One turn moves every row onto another: examples first, then more rows asked:
j_262: [  9  -6  11   9  -2 -11  21   2   7 -20 -12  -3  24  18  27 -37  17 -11
  17  -1 -16  -2  11  13 -31]
j_381: [-20  -6  -8 -17 -17 -28 -18  -7   7  -5  37  -9 -20  -2  -5  13  19  -8
  -4 -20   1  14  -3 -28 -44]
j_835: [  1  10  22 -14   2  14 -22 -20   8   4  -6  44   6   2   0  24   4 -40
  27 -19  -1  19   9  11  15]
j_204: [  0   6  30 -22  24 -27   9   1   7  -1  10  -5 -10  -5 -25  33   2   4
  42 -16  11  27 -24 -39   6]
j_118: [  8  39  -4   7   8  -5  11 -10 -39   5  -9  11  -7  15 -14  -4 -27 -17
 -31  24   4  -4  23  13   1]
j_994: [ 36 -14   1  -4 -12  -4  26  -7 -22 -13 -18   7  20   3 -23  19  -1  -2
 -26  -6  28 -44 -26  -7  -3]
j_257: [-13   5  -5   7 -10   6  37 -11 -18   2  -1   8  -4  36 -33  11 -11 -21
 -24  23  24   9  14  18  13]
j_339: [  9  19  31 -21  33 -36  -3   1  -5  -4  10   0 -11 -16 -15  27  -9   6
  37 -12   1  18 -21 -42  -1]
j_80: [  5 -12  11   9  -5 -11  25   1   7 -22  -9  -1  26  20  25 -34  18 -11
  19   0 -14  -3   9  14 -30]
j_183: [  7 -10  12   9  -3 -12  22   1   6 -22 -10   0  25  17  27 -35  15 -11
  17   0 -16  -4  10  14 -32]
j_377: [ 46  17  -5   0 -10   9  18  -1 -15   8 -36 -17  14   5 -21   9   8  -1
 -22 -19  21 -34 -15  -9   3]
j_409: [ -5   8  -1   5   1 -10  25 -14 -37 -10   6  25  -2  20 -22   7 -28 -19
 -31  33  15  -7  13  16   0]
j_545: [ 48  11  -1  -1  -5  -5  13  -5 -29  -5 -27   0  16  -5 -16   9  -5   0
 -27  -9  17 -46 -19  -9  -6]
j_419: [  7  -8  10   9  -5  -9  24   3  10 -19 -12  -4  25  20  25 -35  18 -12
  19  -2 -14  -1  10  13 -30]
j_320: [ 13  14 -12 -38   7   4  19 -11 -10   8  14 -10 -24  -9   1 -16 -29  25
   3  17  -4 -32 -35  -7  17]
j_32: [ -1   4  24 -14   2  10 -21 -21   5  -1  -2  49   7   0   0  27   2 -40
  25 -15   0  16   7  10  13]
j_133: [-13  10 -11 -15 -13 -25 -25  -5   7   2  30 -17 -23  -5  -2   7  19  -7
  -3 -24  -5  15   1 -30 -43]
j_607: [ 10  18 -16 -36   4  14  24 -10   0  17   7 -23 -26  -1  -3 -16 -19  24
   7   9  -1 -22 -32  -6  23]
j_261: [  2  35  -8   9  -2  11  23  -7 -20  16 -15  -8  -9  30 -25  -1 -11 -19
 -24  14  13  12  24  15  13]
j_22: [  4  15  23 -13   5  10 -27 -20   4   3  -6  46   5  -2   3  23   1 -39
  25 -18  -5  16  11  10  13]
j_569: [  8  21  28 -21  30 -27   1   2   4   4   4 -10 -12  -9 -19  27  -2   5
  41 -18   3  26 -19 -42   5]
j_352: [  2   3  32 -23  28 -36   5  -1  -1 -10  16   6  -8 -11 -20  32  -7   4
  39  -8   8  19 -26 -40   0]
j_857: [-19   1 -10 -16 -17 -22 -18  -5  12   2  32 -17 -22   1  -6  10  23  -8
  -2 -24   0  18  -1 -29 -40]
j_155: [  2   9  24 -14   5   7 -26 -21   1  -2  -3  51   6  -4   3  25  -1 -40
  25 -15  -3  14   8  10  11]
j_583: [ 35  -8  -3  -1 -18   9  32  -4  -9   0 -26 -10  18  14 -29  19  11  -3
 -20 -15  32 -31 -23  -6   6]
j_641: [-15   3  -8 -16 -12 -30 -25  -6   2  -5  35  -8 -22  -6  -1   9  15  -6
  -6 -20  -4  10  -2 -30 -47]
j_46: [  1  -1 -14 -37  -3  14  34 -10   6  11  15 -18 -23   5  -9  -9 -17  23
   8  12   7 -21 -38  -4  25]
j_359: [  3  -5 -11 -39   2   4  30 -13  -5   2  21  -5 -21  -3  -4  -9 -26  24
   4  19   4 -30 -39  -4  17]

j_569 moves to j_204
j_994 moves to j_545
j_261 moves to j_257
And these:
j_835 moves to j_32
j_46 moves to j_359
j_133 moves to j_857
j_183 moves to j_262

One turn moves every row onto another: examples first, then more rows asked:
j_881: [-32   0  11  21  -5  44  -9  -5  -3  -2  20  11  -1   7 -11 -43]
j_695: [-18 -34  13  15  22  -4  -2  13 -32  -7 -13  24  -1  10  18 -67]
j_574: [-52  13  49 -17 -30  39 -20  27  -7   2 -16  18 -39  16   3 -42]
j_633: [-36   5   7   8  24  56  -8   1 -40  -5 -36 -13   1  23 -27 -36]
j_921: [-29 -20   6  37 -18  15 -16  37 -16   3  12  14 -12  52 -17 -30]
j_820: [-45   2   5   7  25  56  -2   3 -37 -13 -32 -12   5  23 -24 -41]
j_265: [ -5  15  19  -7  49  14  -5  39 -30   2 -46  -7  -4  30   5 -38]
j_845: [-49  12  23 -16   3  11 -30  20 -10   5 -16  45  -3  34  37 -60]
j_444: [-33  11  -9   0  31  -4 -22  20 -17  10 -18 -32 -32  44 -16 -48]
j_878: [-15  39   6 -21 -18  29   4  36 -39   0 -36   9  -7  12   7 -36]
j_287: [-22 -15  -3  31   9  40 -24   8   4 -17 -15 -20 -51  27  -1 -52]
j_351: [-32 -34   9  12  27   8 -46  22 -17  -2 -41   9 -35  24  32 -48]
j_469: [ -2   7 -10 -15   4  19 -30  -5 -21  -2  -6   0  19  32  -9 -29]
j_428: [-21 -23  27  19  10   7  -3  52   3 -23 -25  36 -26  51  -7 -67]
j_538: [-12  16  37  15  -4  32 -42  36  -7 -19 -55  -9 -34  49  -9 -64]
j_861: [-38 -10  26  18 -14  35 -19  18 -10 -18 -46   7 -20  24 -53 -68]
j_173: [  0  11 -19  26  -7  30 -12  13 -13   8 -19  -9   0  -2  16 -39]
j_454: [-30  -4  23  -4 -18  11  18  48   8  13 -14  31 -26   2  -4 -45]
j_48: [-54  14  24  11  -9   1 -28  33  -6  19 -39  -4 -12  62   7 -82]
j_463: [-40  26  27 -17  30  31 -42  25 -14  13 -45  22   7  37 -13 -32]
j_215: [-31  19  33 -32   7  22   3  37  13  20 -38  -3   7  48   2 -48]
j_72: [-42   5  28 -13   4   8 -27  25 -12  14 -20  49  -5  33  38 -59]
j_401: [-21 -16  17  21 -40  52 -12  16  -8 -10 -39 -23  -3  41  -8 -54]
j_71: [-29 -39  26 -18 -18  16 -10  34  -6   3  -2  22 -25  33  21 -20]
j_61: [-16  39  11 -23 -19  27   4  30 -35  11 -34  12  -7   9   6 -38]
j_232: [-19 -25  30  19   8   6 -10  46   5 -18 -25  36 -35  49 -13 -68]
j_400: [-68   1  25  11 -20  42   0  34 -32  24 -26 -15 -10  39  -8 -31]
j_809: [-24 -10  -5  25   6  37 -27  13   4 -25 -13 -18 -54  30   3 -50]
j_455: [-24  -1  -7  -8 -12 -20 -18  24 -56   9  -9  13 -11  27   0 -40]
j_543: [-29 -37  14 -16  15  -5 -21   6 -13 -16 -40 -11 -26  39  -7 -76]

j_538 moves to j_574
j_61 moves to j_287
j_809 moves to j_845
And these:
j_543 moves to j_215
j_454 moves to j_173
j_921 moves to j_455

